In the data rows, 50 means zero.
Here is a table of points, one per row:
[44 52 47 49 50 48 51 85 41 66 40 64 55 40 62 41 61 59 55 54 56 57 61 21 45 49 21 48 45 41 53 31 60 35 42 60 66 50 74 46 58 70 67 39 65 31 50 51]
[53 46 55 56 50 49 70 60 74 50 56 45 48 40 76 54 61 51 29 57 46 64 64 37 33 50 41 58 60 32 54 49 75 39 55 30 53 47 48 25 36 47 46 51 44 39 38 76]
[66 68 50 59 31 32 59 39 46 36 48 69 50 44 36 66 51 52 68 44 77 66 51 25 29 64 45 61 51 54 26 79 46 45 58 29 40 56 39 50 45 52 57 59 48 26 31 64]
[60 68 69 77 48 40 54 17 42 43 35 56 37 44 49 18 57 64 48 44 54 60 30 42 47 65 51 59 75 48 17 41 56 37 51 75 60 54 55 34 56 40 60 36 76 67 36 51]
[35 38 44 63 59 65 44 65 26 60 45 49 52 53 57 56 46 64 48 59 45 42 38 64 42 25 45 80 49 44 58 43 57 44 54 34 53 52 57 44 54 57 78 55 59 55 61 50]
[51 52 53 75 54 39 39 37 66 63 28 60 51 37 71 61 73 58 50 56 52 47 55 57 37 47 35 49 33 31 51 77 78 42 55 38 61 65 86 40 55 37 51 47 42 42 45 42]
[51 40 54 40 72 66 38 41 43 64 64 30 49 51 44 75 75 56 24 61 53 49 57 68 57 38 56 45 24 55 45 37 51 36 39 67 43 19 64 44 66 79 34 27 34 60 37 33]
[41 46 35 16 74 68 56 47 44 24 49 57 37 66 64 44 51 44 50 79 44 31 62 69 74 40 50 45 68 16 69 47 41 63 34 59 50 57 22 71 36 49 54 77 24 53 52 58]
[82 79 43 31 56 36 53 45 69 30 33 66 52 31 51 49 49 27 40 42 70 80 57 60 31 57 44 73 42 52 52 45 40 48 68 55 48 41 56 28 33 36 62 40 35 49 54 57]
[49 47 34 58 53 38 16 62 52 40 58 41 49 28 17 46 21 55 53 60 49 39 74 44 66 55 68 47 65 59 55 32 76 75 46  7 29 39 50 66 57 19 33 45 57 52 71 36]
[52 55 35 74 55 57 32 53 42 28 36 37 91 16 38 48 23 65 64 54 35 49 89 62 82 59 59 17 49 48 50 57 72 67 63 24 29 41 46 73 64 39 30 59 41 56 70 64]
[53 47 35 82 42 67 50 36 51 48 54 51 40 63 31 25 45 57 75 44 54 69 54 60 44 27 35 18 57 60 49 32 48 63 43 79 37 79 39 64 47 62 49 44 36 62 58 34]
[62 34 62 58 27 39 32 71 50 48 57 44 38 29 49 74 39 57 73 37 53 35 48 28 63 31 83 43 65 80 48 22 55 61 32 71 30 52 56 56 54 33 18 65 42 37 68 67]
[44 70 65 56 25 49 57 49 37 67 50 62 43 61 49 24 58 48 63 39 54 69 47 40 49 59 64 85 53 55 37 55 37 57 47 58 51 51 46 34 66 60 45 44 84 71 41 35]
[55 44 50 59 32 57 63 43 33 48 75 50 37 51 75 37 44 50 52 26 57 57 30 35 54 60 52 51 40 49 51 77 35 76 44 65 57 45 41 50 42 46 49 37 81 76 45 28]
[65 56 71 55 37 40 73 57 54 54 35 81 48 77 63 51 51 29 37 49 59 50 30 76 36 74 59 40 70 47 31 37 53 51 46 47 49 29 65 42 37 70 52 36 82 71 22 44]
[44 59 54 68 38 62 27 68 38 35 52 56 43 71 47 22 44 42 42 35 66 53 36 52 49 54 55 83 59 61 45 68 43 39 46 56 33 67 31 53 50 50 43 41 51 67 48 47]
[37 30 48 31 64 62 45 56 49 75 67 28 50 53 61 73 39 45 44 65 29 53 58 42 53 55 41 41 84 48 52 57 42 28 25 30 59 41 60 55 61 76 73 47 32 72 60 50]
[46 55 53 45 56 53 55 85 43 67 67 56 57 47 59 40 51 64 49 41 41 57 38 62 45 42 37 51 10 51 26 38 46 29 40 37 40 72 54 54 70 37 45 57 54 54 43 44]
[36 42 54 21 50 65 39 59 40 70 66 32 76 62 46 63 48 55 60 36 26 41 41 54 50 35 55 29 76 50 72 63 57 30 40 47 57 49 54 49 69 56 69 49 59 30 30 20]
[60 49 68 69 59 45 89 31 44 54 65 70 41 53 66 48 55 25 32 37 51 53 27 85 37 46 41 73 86 35 47 11 29 45 46 34 91 26 61 42 73 69 27 51 72 49 34 55]
[27 30 41 28 71 46 47 37 54 65 61 33 56 54 56 70 64 42 49 59 28 67 60 77 68 36 45 59 31 36 48 60 70 33 51 52 38 27 55 58 59 74 65 19 46 50 42 47]
[70 78 50 52 51 22 38 47 48 57 44 64 44 41 43 65 64 48 30 43 74 78 33 37 42 62 41 30 51 52 50 35 52 51 89 44 39 53 43 44 23 46 57 59 60 51 41 61]
[32 44 62 44 50 54 43 38 28 53 64 56 24 61 62 62 66 59 44 41 30 28 42 27 52 56 62 44 34 63 40 31 65 46 28 59 40 21 74 53 58 71 40 35 43 52 49 42]
[55 44 38 29 44 52 58 53 55 27 37 19 66 45 35 30 50 45 64 66 45 45 47 48 64 39 45 55 65 44 65 67 46 57 52 48 43 72 54 68 39 65 37 68 36 60 55 19]
[54 67 53 44 42 40 40 51 45 59 38 38 53 42 48 58 57 45 36 40 64 46 47 65 39 42 36 45 54 36 28 65 37 63 68 45 45 51 26 39 57 37 64 69 36 25 43 70]
[49 49 56 55 32 38 65 45 64 67 25 54 44 36 61 60 48 64 45 45 49 55 46 57 37 66 44 74 54 58 47 61 48 52 58 32 74 54 19 38 52 44 48 43 41 21 49 47]
[64 53 46 50 61 38 55 38 69 41 39 42 68 56 37 39 66 38 44 59 53 62 52 46 59 70 63 39 26 46 66 34 35 80 59 26 86 54 44 53 33 55 73 58 37 39 39 87]
[28 46 74 44 32 73 59 65 34 66 69 25 24 44 36 74 51 62 49 37 42 43 49 52 56 49 82 51 30 69 51 46 53 37 43 72 72 30 58 56 48 43 41 31 51 60 64 56]
[52 43 47 28 52 66 50 29 63 42 35 71 66 48 51 46 54 24 56 51 57 47 41 36 41 57 66 27 36 48 63 35 38 51 54 27 59 60 28 39 28 45 54 50 65 34 67 58]
[41 49 51 57 49 58 58 59 44 63 64 36 50 76 72 57 56 72 66 51 34 49 45 13 51 43 48 57 55 38 52 35 21 34 53 48 32 55 58 58 73 30 64 46 20 58 43 26]
[76 64 38 68 76 49 55 36 73 53 30 39 46 39 27 59 53 24 39 62 52 47 52 49 37 92 41 73 18 45 65 41 58 44 64 65 32 49 40 39 19 42 55 72 52 34 46 60]
[38 45 24 43 65 51 62 41 62 35 54 75 75 57 40 49 64 35 31 65 39 18 50 58 62 51 49 61 67 46 70 72 41 70 36 75 60 44 28 58 36 42 64 76 50 36 75 52]
[36 58 59 58 56 20 41 42 78 45 51 35 65 23 73 49 56 65 40 59 71 43 70 75 38 64 25 52 35 50 30 41 74 34 77 49 56 64 75 38 37 64 66 53 56 29 36 39]
[68 31 64 42 32 50 35 78 35 54 69 49 17 49 37 62 37 66 81 33 39 16 48 61 50 52 73 36 35 89 42 62 61 54 47 79 62 31 57 41 52 40 47 47 39 64 62 64]
[63 53 63 54 34 72 36 42 49 47 59 74 31 69 32 37 20 64 69 34 60 69 38 39 63 34 45 40 46 40 42 90 28 55 55 48 35 75 49 60 52 51 44 60 49 42 66 31]
[29 47 24 25 61 53 49 31 55 24 51 33 55 67 48 47 44 49 54 73 49 49 46 76 48 51 45 44 62 37 68 59 50 56 39 66 55 72 49 64 58 59 28 54 53 46 43 64]
[28 38 35 48 52 64 73 67 62 43 43 52 37 58 39 35 42 36 57 43 49 27 55 39 61 26 34 27 55 55 64 70 26 58 45 51 30 63 38 62 54 51 50 48 59 71 64 38]
[58 36 60 33 50 32 34 61 37 40 52 52 70 48 29 56 21 66 55 40 38 37 76 29 54 41 67 58 52 72 50 41 67 74 57 57 35 54 59 65 49 20 10 28 51 63 54 72]
[48 50 37 57 58 47 59 33 60 51 38 47 62 69 62 33 44 26 32 80 56 54 56 33 52 40 55 31 31 62 70 58 34 45 53 58 70 42 43 48 43 37 51 81 38 45 70 60]
There is one direction along which these points spread out most. Take the direction at right angles to it along which they spread out most. Go by this last direction. How far along it is each point below, from 0 to 99? 50 is the average, and the first point above lies past it. One standard deviation of the points above along it is 16.
[82 79 43 31 56 36 53 45 69 30 33 66 52 31 51 49 49 27 40 42 70 80 57 60 31 57 44 73 42 52 52 45 40 48 68 55 48 41 56 28 33 36 62 40 35 49 54 57] 41
[60 49 68 69 59 45 89 31 44 54 65 70 41 53 66 48 55 25 32 37 51 53 27 85 37 46 41 73 86 35 47 11 29 45 46 34 91 26 61 42 73 69 27 51 72 49 34 55] 77
[44 70 65 56 25 49 57 49 37 67 50 62 43 61 49 24 58 48 63 39 54 69 47 40 49 59 64 85 53 55 37 55 37 57 47 58 51 51 46 34 66 60 45 44 84 71 41 35] 74
[38 45 24 43 65 51 62 41 62 35 54 75 75 57 40 49 64 35 31 65 39 18 50 58 62 51 49 61 67 46 70 72 41 70 36 75 60 44 28 58 36 42 64 76 50 36 75 52] 25
[48 50 37 57 58 47 59 33 60 51 38 47 62 69 62 33 44 26 32 80 56 54 56 33 52 40 55 31 31 62 70 58 34 45 53 58 70 42 43 48 43 37 51 81 38 45 70 60] 30
[41 49 51 57 49 58 58 59 44 63 64 36 50 76 72 57 56 72 66 51 34 49 45 13 51 43 48 57 55 38 52 35 21 34 53 48 32 55 58 58 73 30 64 46 20 58 43 26] 62
[27 30 41 28 71 46 47 37 54 65 61 33 56 54 56 70 64 42 49 59 28 67 60 77 68 36 45 59 31 36 48 60 70 33 51 52 38 27 55 58 59 74 65 19 46 50 42 47] 58
[49 47 34 58 53 38 16 62 52 40 58 41 49 28 17 46 21 55 53 60 49 39 74 44 66 55 68 47 65 59 55 32 76 75 46  7 29 39 50 66 57 19 33 45 57 52 71 36] 29
[64 53 46 50 61 38 55 38 69 41 39 42 68 56 37 39 66 38 44 59 53 62 52 46 59 70 63 39 26 46 66 34 35 80 59 26 86 54 44 53 33 55 73 58 37 39 39 87] 28
[55 44 38 29 44 52 58 53 55 27 37 19 66 45 35 30 50 45 64 66 45 45 47 48 64 39 45 55 65 44 65 67 46 57 52 48 43 72 54 68 39 65 37 68 36 60 55 19] 30
